(in the rows, 128 means zero)
The same turns and mirrors carry the whole set onto itself and the rows of a family onto each other. Which other rows belong to the same family as each row named below? List them in the order they appear above.
These 32 rows form 4 families of 8 rows each.
z_653: [100 134 109 148 167 133 106 106 128 109 130 106  93  77 155 124 121 120
 139 127 104 136]
z_368: [ 93 133 149 139 142 133 107  98 147 100 147 107 127  97 139 129 111 114
 147 141 115 135]
z_583: [101 117 117 156 172 143 116  91 130 117 128  94  96  89 153 130 117 121
 138 120 101 145]
z_797: [129 132 132 150 182 149 115 121 145 108 115 112 101 117 147 140 133 125
 130 124 113 159]
z_26: [135 120 155 137 137 141 122 106 132  97 127 100 119 125 149 130 141 111
 156 133 124 154]
z_419: [109 136 112 151 173 141 126  99 123 106 122 106  99  80 159 129 122 123
 133 133 103 147]
z_59: [132 127 133 131 129 128 127 128 118 121 132 124 131 108 134 126 154 113
 117 126 114 140]
z_489: [110 145 127 139 129 131 153 107 115 122 162 113 113 102 133 126 140 129
 128 123 110 145]
z_194: [116 135 131 142 129 132 148 113 121 129 167 125 111  99 129 124 124 126
 135 131 103 135]
z_864: [103 124 144 140 137 131 110 101 151  97 148 104 135 105 152 141 115 127
 147 135 111 136]
z_566: [111 127 147 150 138 145 113 124 134 140 117 113  89 113 159 149 152 121
 119 151 100 154]
z_579: [129 132 141 136 121 137 125 114 114 131 121 119 117 114 138 132 160 109
 123 131 119 141]
z_137: [112 118 143 142 137 143 124 126 135 142 122 112  79 109 156 145 144 127
 125 157 100 153]
z_23: [ 94 129 130 140 142 126 112 137 116 127 152  95  84  91 149 129 139 143
 141 126 101 133]
z_302: [ 99 129 142 142 144 133 112 146 125 128 143  93  89  90 144 136 135 148
 137 128 103 130]
z_554: [ 92 127 131 140 142 137 115  98 149  98 153 112 123  91 145 134 111 117
 151 144 112 137]
z_135: [133 135 140 157 174 149 121 114 143 105 120 113  97 119 155 141 137 117
 133 131 106 166]
z_750: [124 135 143 128 125 130 122 114 120 127 125 130 116 115 126 129 153 110
 118 129 118 136]
z_355: [111 121 139 137 128 130 151 110 115 126 164 115 102  99 127 134 129 120
 133 124 101 132]
z_483: [123 122 148 137 145 131 128  96 145 113 133 104 117 119 153 119 136 108
 161 132 131 165]
z_198: [ 94 124 151 141 146 132 115  92 144  95 149 107 125 104 131 136 116 112
 142 124 108 134]
z_829: [125 138 126 153 176 135 111 119 149 105 122 113 103 110 154 135 134 113
 116 123 103 165]
z_651: [ 98 119 142 144 129 145 117 124 125 139 123 111  87 105 167 142 148 136
 126 146 109 161]
z_879: [107 136 124 139 132 133 140 119 127 121 176 120 118 101 129 130 130 130
 138 125 108 135]
z_288: [122 132 136 152 179 141 114 124 159 118 112 114 103 104 154 139 138 123
 135 125 119 159]
z_672: [115 118 143 144 141 133 130 129 134 148 119 121  83  98 160 135 151 127
 133 149 106 152]
z_528: [124 115 148 134 137 137 121  95 136 103 128  96 114 127 148 120 135 114
 158 136 124 159]
z_742: [122 135 154 127 132 120 126 120 125 132 131 130 121 112 132 123 157 110
 131 129 122 140]
z_588: [118 118 155 131 137 139 126 103 129  93 137 109 113 118 159 130 128 114
 159 140 126 166]
z_567: [ 97 118 139 140 152 136 114 138 118 131 137  93  91  88 142 149 136 138
 128 121  99 126]
z_894: [110 133 110 154 168 138 113 100 127 118 126  97  93  84 156 120 115 121
 140 123 108 145]
z_980: [101 130 144 136 141 118 104 137 120 126 141  94  89  95 160 144 137 140
 131 132  96 130]

The rest of the family of z_489: z_419, z_59, z_864, z_829, z_651, z_588, z_980
The rest of the family of z_894: z_368, z_797, z_194, z_137, z_302, z_750, z_528

